128 stands for zero in the data rows.
Here are some rows, each followed by its group. Groups can overlap.
array([124, 119, 176, 154, 121, 124, 109, 143, 139, 156, 140, 172, 128, 118, 145, 96, 128, 104, 114, 130, 110, 171, 155, 128]) 1
array([101, 100, 136, 122, 123, 136, 122, 118, 139, 139, 113, 136, 122, 129, 140, 130, 124, 128, 154, 116, 130, 119, 146, 138]) 1
array([77, 79, 91, 175, 156, 179, 173, 155, 94, 106, 69, 112, 178, 201, 107, 167, 195, 161, 194, 110, 180, 113, 69, 147]) 2
array([114, 128, 119, 206, 156, 163, 134, 132, 90, 138, 90, 128, 144, 187, 169, 160, 176, 164, 150, 102, 162, 124, 100, 138]) 3
array([104, 125, 121, 115, 149, 111, 132, 150, 172, 104, 144, 156, 123, 80, 105, 116, 97, 118, 142, 142, 129, 141, 111, 108]) 4
array([141, 140, 155, 121, 99, 92, 110, 110, 149, 164, 163, 150, 114, 114, 136, 93, 97, 98, 106, 125, 99, 143, 162, 126]) 1
array([172, 170, 121, 78, 70, 101, 100, 85, 128, 149, 142, 139, 97, 117, 122, 140, 84, 131, 105, 111, 120, 104, 158, 155]) 1
array([122, 158, 115, 97, 138, 145, 176, 165, 164, 82, 174, 106, 139, 122, 105, 93, 137, 84, 132, 184, 100, 151, 129, 73]) 2
array([155, 156, 116, 108, 98, 112, 104, 111, 105, 134, 120, 103, 103, 154, 191, 153, 135, 162, 104, 106, 118, 108, 128, 138]) 2
array([107, 133, 123, 114, 148, 114, 129, 158, 173, 102, 145, 162, 123, 81, 101, 122, 97, 116, 138, 144, 123, 143, 122, 106]) 4
array([134, 130, 111, 135, 105, 115, 119, 97, 111, 113, 79, 159, 109, 133, 105, 177, 131, 177, 143, 91, 179, 80, 128, 156]) 5
array([98, 160, 105, 76, 188, 171, 198, 205, 206, 58, 175, 102, 137, 63, 44, 86, 118, 78, 150, 214, 87, 160, 115, 32]) 1
array([162, 181, 118, 101, 75, 117, 93, 98, 112, 136, 131, 116, 85, 148, 142, 143, 118, 140, 118, 89, 115, 112, 148, 134]) 5
array([113, 114, 117, 176, 144, 141, 129, 139, 72, 148, 100, 141, 147, 186, 155, 152, 180, 149, 146, 99, 144, 130, 57, 137]) 2
array([97, 88, 136, 129, 130, 142, 129, 126, 145, 140, 129, 128, 136, 129, 137, 127, 125, 120, 156, 126, 124, 127, 141, 134]) 4
array([143, 112, 159, 116, 121, 114, 85, 118, 144, 154, 136, 106, 118, 110, 152, 106, 86, 109, 99, 106, 111, 139, 163, 141]) 6
array([123, 84, 168, 191, 148, 125, 116, 141, 120, 168, 138, 144, 131, 137, 155, 108, 146, 95, 126, 112, 122, 162, 120, 138]) 3
array([136, 152, 148, 96, 110, 109, 85, 125, 163, 142, 156, 148, 91, 103, 149, 101, 88, 104, 107, 115, 71, 143, 161, 116]) 1
array([122, 119, 176, 159, 131, 126, 130, 139, 136, 154, 161, 154, 120, 126, 159, 88, 139, 78, 120, 140, 104, 166, 148, 121]) 3
array([110, 132, 160, 120, 142, 121, 137, 158, 150, 126, 168, 145, 135, 83, 135, 76, 130, 82, 118, 156, 91, 172, 147, 101]) 4
array([119, 89, 181, 199, 154, 108, 124, 155, 116, 166, 143, 177, 139, 130, 155, 93, 148, 93, 103, 119, 110, 180, 91, 139]) 2
array([151, 93, 135, 120, 120, 92, 103, 88, 121, 164, 106, 61, 134, 124, 137, 141, 85, 145, 115, 100, 160, 109, 180, 170]) 6
array([122, 122, 167, 158, 126, 119, 108, 140, 143, 155, 144, 170, 125, 120, 148, 95, 128, 102, 112, 125, 106, 172, 150, 128]) 1
array([115, 106, 122, 169, 150, 138, 127, 139, 74, 155, 99, 146, 143, 180, 159, 141, 172, 152, 145, 90, 140, 126, 65, 139]) 2
array([108, 141, 159, 115, 133, 121, 134, 153, 161, 124, 154, 152, 117, 86, 124, 76, 127, 95, 123, 146, 96, 170, 159, 102]) 1
array([119, 86, 173, 207, 150, 116, 116, 141, 120, 174, 133, 158, 133, 135, 155, 110, 150, 96, 120, 115, 122, 166, 111, 139]) 3
array([144, 119, 156, 113, 122, 107, 84, 117, 143, 152, 141, 106, 115, 111, 161, 107, 84, 110, 101, 100, 112, 138, 162, 144]) 6
array([142, 123, 153, 116, 121, 102, 82, 117, 141, 153, 145, 117, 121, 108, 157, 109, 83, 109, 96, 103, 112, 135, 149, 141]) 6
array([113, 117, 121, 182, 145, 146, 133, 140, 71, 148, 91, 141, 152, 187, 153, 149, 177, 149, 144, 94, 148, 128, 64, 139]) 2
array([94, 82, 114, 136, 157, 138, 155, 143, 141, 79, 95, 137, 157, 101, 96, 148, 113, 139, 140, 141, 175, 124, 106, 130]) 7
array([183, 190, 73, 81, 72, 124, 117, 67, 74, 113, 101, 120, 110, 147, 109, 194, 118, 190, 118, 112, 162, 60, 136, 159]) 8
array([123, 110, 126, 138, 110, 98, 123, 114, 120, 131, 95, 165, 119, 140, 141, 159, 126, 159, 122, 101, 154, 108, 121, 154]) 2
array([132, 138, 109, 141, 104, 108, 119, 99, 111, 108, 89, 167, 104, 133, 106, 179, 117, 170, 137, 92, 176, 86, 113, 155]) 5
array([136, 116, 150, 124, 124, 108, 100, 131, 137, 161, 158, 138, 121, 120, 159, 107, 122, 100, 123, 120, 98, 146, 129, 134]) 4
array([183, 193, 67, 82, 69, 124, 120, 65, 75, 115, 98, 122, 106, 153, 115, 197, 122, 197, 122, 113, 162, 63, 141, 156]) 8
array([107, 139, 128, 116, 152, 115, 136, 156, 175, 103, 140, 159, 124, 80, 96, 120, 102, 115, 143, 148, 122, 142, 123, 102]) 4
array([115, 100, 117, 192, 144, 145, 137, 133, 75, 136, 81, 150, 145, 183, 163, 165, 168, 171, 131, 96, 156, 129, 93, 147]) 2
array([69, 133, 62, 176, 170, 200, 192, 168, 74, 66, 64, 96, 208, 196, 68, 192, 211, 178, 206, 134, 211, 91, 68, 145]) 5
array([125, 115, 120, 156, 117, 125, 118, 114, 127, 137, 98, 154, 119, 145, 132, 160, 137, 156, 139, 103, 171, 100, 139, 154]) 3
array([92, 72, 106, 125, 159, 144, 151, 143, 138, 75, 84, 132, 157, 104, 95, 145, 119, 148, 142, 136, 182, 116, 113, 135]) 7
array([125, 168, 117, 104, 149, 167, 182, 163, 165, 74, 169, 123, 135, 118, 67, 95, 142, 93, 153, 186, 117, 145, 129, 57]) 5
array([88, 107, 126, 107, 173, 159, 154, 171, 168, 82, 131, 81, 155, 93, 79, 108, 140, 119, 150, 165, 117, 149, 103, 88]) 7
array([155, 123, 158, 128, 117, 104, 85, 99, 132, 170, 130, 141, 105, 112, 141, 114, 99, 118, 103, 102, 110, 135, 166, 157]) 6
array([161, 166, 121, 99, 93, 119, 96, 99, 121, 133, 132, 113, 90, 145, 154, 133, 122, 145, 114, 108, 106, 118, 153, 138]) 8
array([155, 111, 163, 138, 111, 108, 93, 104, 132, 183, 151, 140, 105, 124, 161, 105, 115, 109, 95, 119, 105, 128, 175, 143]) 3
array([152, 161, 118, 114, 95, 109, 108, 109, 107, 129, 121, 112, 98, 153, 181, 150, 135, 157, 103, 110, 119, 110, 113, 137]) 2
array([150, 131, 164, 135, 112, 93, 102, 93, 115, 159, 144, 162, 112, 121, 139, 117, 128, 126, 95, 127, 119, 124, 183, 142]) 5
array([116, 132, 124, 158, 136, 151, 128, 135, 96, 138, 108, 143, 139, 179, 134, 139, 172, 144, 160, 99, 138, 132, 98, 131]) 8
array([114, 153, 106, 76, 187, 161, 196, 189, 198, 59, 178, 95, 139, 57, 60, 81, 107, 75, 137, 213, 85, 151, 100, 46]) 4
array([136, 72, 147, 108, 129, 105, 101, 96, 128, 145, 107, 111, 138, 102, 130, 126, 91, 141, 103, 118, 147, 119, 162, 148]) 6
array([121, 118, 123, 173, 137, 151, 138, 124, 94, 122, 98, 148, 146, 171, 146, 157, 163, 166, 141, 111, 159, 127, 119, 140]) 8
array([134, 121, 152, 138, 123, 111, 105, 129, 134, 171, 155, 152, 124, 127, 159, 102, 124, 96, 122, 126, 94, 149, 136, 140]) 4
array([110, 129, 159, 115, 144, 127, 133, 154, 153, 121, 166, 136, 127, 76, 127, 74, 127, 89, 122, 157, 93, 167, 153, 96]) 4
array([135, 119, 155, 158, 126, 115, 110, 136, 131, 158, 141, 161, 132, 124, 161, 112, 117, 107, 105, 129, 110, 165, 146, 144]) 4
array([137, 70, 142, 109, 132, 111, 108, 96, 131, 146, 101, 110, 135, 105, 126, 134, 104, 149, 103, 116, 150, 117, 173, 153]) 6
array([134, 130, 160, 108, 115, 115, 95, 120, 153, 142, 156, 111, 119, 111, 165, 98, 107, 110, 107, 124, 94, 146, 159, 125]) 7
array([114, 114, 174, 159, 134, 125, 132, 148, 134, 144, 158, 173, 116, 120, 135, 77, 146, 93, 115, 133, 109, 176, 137, 127]) 8
array([105, 160, 102, 73, 190, 163, 191, 201, 200, 57, 175, 92, 137, 62, 48, 86, 109, 86, 150, 208, 85, 153, 103, 34]) 1
array([122, 132, 167, 158, 121, 116, 111, 139, 142, 153, 149, 169, 123, 120, 156, 101, 121, 99, 113, 119, 108, 168, 150, 134]) 1
array([121, 122, 118, 134, 113, 111, 120, 105, 127, 110, 98, 184, 113, 125, 116, 161, 107, 163, 131, 110, 166, 102, 111, 151]) 8
array([176, 168, 120, 81, 65, 91, 96, 84, 128, 144, 144, 146, 89, 117, 125, 143, 81, 126, 106, 113, 122, 109, 153, 156]) 1
array([130, 116, 158, 161, 125, 112, 110, 138, 130, 155, 144, 165, 133, 127, 156, 111, 112, 107, 104, 124, 109, 161, 143, 140]) 4
array([121, 135, 154, 134, 116, 112, 104, 136, 142, 160, 146, 169, 119, 127, 146, 104, 133, 95, 135, 113, 106, 154, 130, 130]) 1
array([131, 90, 149, 100, 132, 113, 119, 105, 137, 137, 123, 120, 141, 96, 132, 115, 119, 130, 109, 143, 126, 131, 172, 128]) 7
array([151, 119, 161, 122, 115, 82, 105, 110, 124, 157, 152, 151, 112, 117, 165, 106, 118, 116, 76, 120, 97, 132, 156, 141]) 2
array([194, 172, 113, 80, 75, 84, 98, 77, 123, 148, 153, 123, 95, 105, 126, 149, 67, 131, 91, 128, 111, 100, 151, 160]) 4
array([100, 73, 109, 131, 157, 143, 149, 144, 139, 74, 88, 137, 156, 102, 100, 152, 114, 147, 143, 134, 181, 122, 109, 132]) 7
array([114, 113, 125, 178, 145, 140, 124, 143, 73, 150, 103, 147, 147, 183, 157, 145, 170, 150, 142, 91, 142, 123, 61, 139]) 2
array([155, 144, 141, 110, 107, 85, 113, 104, 150, 162, 171, 119, 106, 117, 145, 105, 87, 98, 106, 120, 91, 137, 173, 139]) 4
array([134, 59, 140, 108, 133, 111, 101, 93, 125, 137, 99, 90, 142, 102, 121, 133, 101, 148, 113, 110, 154, 115, 171, 151]) 6
array([117, 109, 121, 177, 152, 140, 129, 140, 74, 149, 99, 150, 146, 186, 156, 145, 173, 149, 147, 92, 146, 131, 69, 141]) 2
array([155, 163, 106, 132, 95, 120, 115, 94, 106, 151, 134, 58, 123, 161, 158, 158, 143, 150, 131, 107, 151, 92, 143, 132]) 3
array([155, 161, 115, 109, 95, 89, 118, 106, 102, 142, 142, 78, 119, 155, 160, 143, 137, 143, 112, 99, 129, 112, 142, 136]) 2
array([133, 75, 125, 126, 138, 123, 111, 113, 99, 146, 88, 102, 146, 128, 145, 152, 109, 165, 125, 108, 159, 102, 113, 154]) 6
array([129, 91, 147, 98, 126, 116, 123, 111, 138, 140, 130, 124, 141, 90, 135, 112, 118, 125, 108, 147, 122, 130, 176, 126]) 7
array([172, 153, 128, 138, 79, 111, 86, 89, 117, 176, 138, 136, 86, 145, 155, 140, 118, 129, 103, 89, 103, 104, 138, 156]) 3
array([117, 153, 122, 111, 142, 160, 185, 169, 165, 87, 172, 120, 148, 122, 97, 89, 140, 79, 144, 192, 107, 162, 134, 58]) 2
array([91, 160, 123, 86, 156, 154, 152, 167, 184, 86, 140, 131, 117, 82, 68, 98, 120, 108, 158, 159, 92, 148, 119, 71]) 1
array([182, 178, 72, 91, 66, 114, 121, 73, 59, 117, 82, 120, 125, 152, 133, 199, 131, 201, 110, 112, 166, 61, 136, 160]) 2
array([170, 127, 99, 88, 91, 120, 116, 71, 87, 135, 93, 109, 131, 122, 138, 176, 106, 181, 106, 139, 167, 70, 167, 174]) 7
array([167, 159, 138, 97, 105, 93, 95, 97, 141, 151, 165, 145, 80, 96, 132, 124, 87, 107, 98, 107, 69, 133, 153, 142]) 4
array([150, 107, 159, 131, 108, 108, 92, 100, 137, 174, 151, 134, 99, 125, 162, 113, 115, 109, 98, 124, 105, 125, 173, 146]) 3
array([119, 178, 96, 89, 164, 182, 199, 177, 182, 66, 176, 65, 144, 105, 71, 106, 143, 86, 160, 220, 119, 131, 114, 43]) 3
array([97, 103, 136, 129, 123, 144, 133, 123, 150, 141, 113, 134, 130, 137, 126, 135, 129, 127, 157, 120, 132, 120, 162, 137]) 1
array([122, 174, 116, 109, 136, 164, 185, 153, 163, 71, 166, 139, 134, 124, 73, 93, 135, 88, 150, 185, 118, 146, 126, 58]) 5
array([98, 146, 131, 91, 163, 152, 155, 164, 177, 92, 152, 128, 132, 80, 85, 91, 125, 95, 149, 172, 94, 151, 119, 74]) 4
array([77, 104, 77, 190, 171, 200, 179, 158, 104, 107, 69, 69, 183, 197, 103, 178, 195, 168, 204, 114, 177, 94, 70, 147]) 3
array([117, 180, 98, 86, 168, 185, 201, 179, 181, 67, 176, 61, 146, 107, 65, 105, 148, 88, 158, 223, 113, 135, 113, 41]) 3
array([95, 72, 117, 131, 154, 142, 149, 139, 139, 80, 91, 136, 150, 103, 102, 151, 110, 154, 138, 128, 175, 113, 99, 132]) 7
array([160, 156, 141, 104, 101, 94, 91, 96, 141, 151, 166, 145, 82, 102, 136, 113, 88, 108, 99, 105, 67, 137, 157, 140]) 4
Which 4 groups are nearest to each row below, nearest first, going by the distance to the centre of the group?
array([82, 95, 68, 176, 157, 178, 185, 155, 62, 85, 51, 124, 196, 191, 110, 180, 199, 190, 180, 137, 194, 97, 57, 150]) >> 2 5 8 7
array([147, 106, 135, 115, 112, 94, 110, 90, 130, 154, 139, 59, 127, 119, 154, 136, 102, 126, 112, 122, 137, 126, 171, 150]) >> 6 3 7 4
Which 5 groups are nearest to each row below, nearest first, going by the distance to the centre of the group?
array([114, 109, 123, 175, 143, 134, 128, 138, 74, 148, 97, 144, 144, 185, 163, 146, 176, 156, 140, 97, 143, 130, 61, 135]) >> 2 3 8 5 7
array([179, 152, 130, 112, 90, 85, 90, 91, 100, 156, 140, 117, 82, 140, 162, 146, 117, 142, 90, 86, 97, 114, 137, 161]) >> 8 6 2 3 4
array([118, 112, 179, 177, 141, 117, 134, 156, 126, 146, 164, 196, 130, 127, 153, 71, 145, 70, 96, 143, 105, 184, 114, 128]) >> 4 1 3 2 7
Group 5 spreads out most along one direction. Which 3 other groups' directions of most spread are closest to that one, closest first?
7 3 4
Group 3 spreads out most along one direction. Which 3 other groups' directions of most spread are closest to that one, closest first?
1 4 5
Which 3 other groups have their centres nearest to the centre of group 1, nearest first?
4 3 7
Which 4 groups are nearest to each row below, nearest first, going by the average distance to the group's rows?
array([140, 129, 164, 111, 118, 87, 101, 115, 147, 158, 169, 138, 116, 94, 147, 83, 111, 97, 97, 134, 87, 149, 166, 129]) >> 4 6 1 7
array([124, 110, 183, 178, 146, 113, 138, 161, 129, 145, 162, 189, 134, 129, 150, 70, 151, 70, 99, 147, 102, 188, 121, 132]) >> 4 1 3 6
array([121, 132, 161, 138, 122, 114, 99, 139, 144, 165, 147, 169, 117, 124, 153, 100, 130, 97, 132, 119, 98, 151, 136, 126]) >> 4 1 6 3
Group 4 spreads out most along one direction. Which 3 other groups' directions of most spread are closest to that one, closest first?
1 3 7
Which 4 groups are nearest to each row below, nearest first, going by the distance to the group's nearest row?
array([124, 112, 121, 128, 112, 122, 127, 106, 125, 113, 83, 171, 109, 130, 114, 158, 119, 169, 136, 115, 174, 103, 129, 155]) >> 8 5 2 3
array([120, 92, 175, 200, 155, 109, 128, 154, 113, 154, 144, 176, 135, 128, 155, 93, 140, 88, 99, 118, 109, 183, 87, 140]) >> 2 3 8 4
Which 5 groups are nearest to each row below, nearest first, going by the average distance to the group's rows?
array([151, 115, 156, 132, 108, 112, 90, 100, 138, 176, 155, 135, 104, 122, 166, 104, 116, 107, 101, 116, 106, 123, 171, 143]) >> 6 4 1 3 7
array([139, 63, 143, 104, 132, 114, 106, 94, 122, 143, 98, 97, 134, 109, 129, 135, 100, 154, 110, 111, 153, 114, 174, 154]) >> 6 7 8 4 1
array([176, 119, 98, 95, 95, 106, 97, 65, 79, 153, 73, 108, 136, 122, 126, 183, 89, 191, 101, 119, 185, 59, 171, 190]) >> 6 8 7 2 5
Which 5 groups are nearest to each row below, nearest first, going by the distance to the group's nearest row?
array([118, 131, 168, 142, 129, 129, 132, 139, 139, 150, 166, 137, 119, 120, 166, 93, 135, 83, 120, 136, 105, 157, 146, 120]) >> 3 1 4 8 7
array([153, 97, 133, 127, 114, 84, 103, 83, 119, 161, 116, 62, 131, 127, 148, 139, 78, 142, 106, 95, 156, 107, 156, 172]) >> 6 2 3 7 8
array([114, 102, 122, 175, 145, 142, 121, 142, 73, 151, 96, 151, 146, 184, 153, 141, 173, 152, 143, 87, 144, 127, 69, 139]) >> 2 8 3 6 1
array([100, 59, 149, 144, 165, 139, 141, 138, 128, 124, 111, 89, 158, 92, 124, 117, 132, 127, 124, 135, 130, 146, 118, 119]) >> 4 7 1 6 3
Which 3 other groups have their centres nearest to the centre of group 6, nearest first?
7 3 4
Which 3 other groups have their centres nearest to the centre of group 8, nearest first?
5 2 3
Group 6 spreads out most along one direction. Which 3 other groups' directions of most spread are closest to that one, closest first?
2 5 7
Which 3 other groups have their centres nearest to the centre of group 5, nearest first?
8 3 2
Which 3 other groups have their centres nearest to the centre of group 4, nearest first?
1 3 7
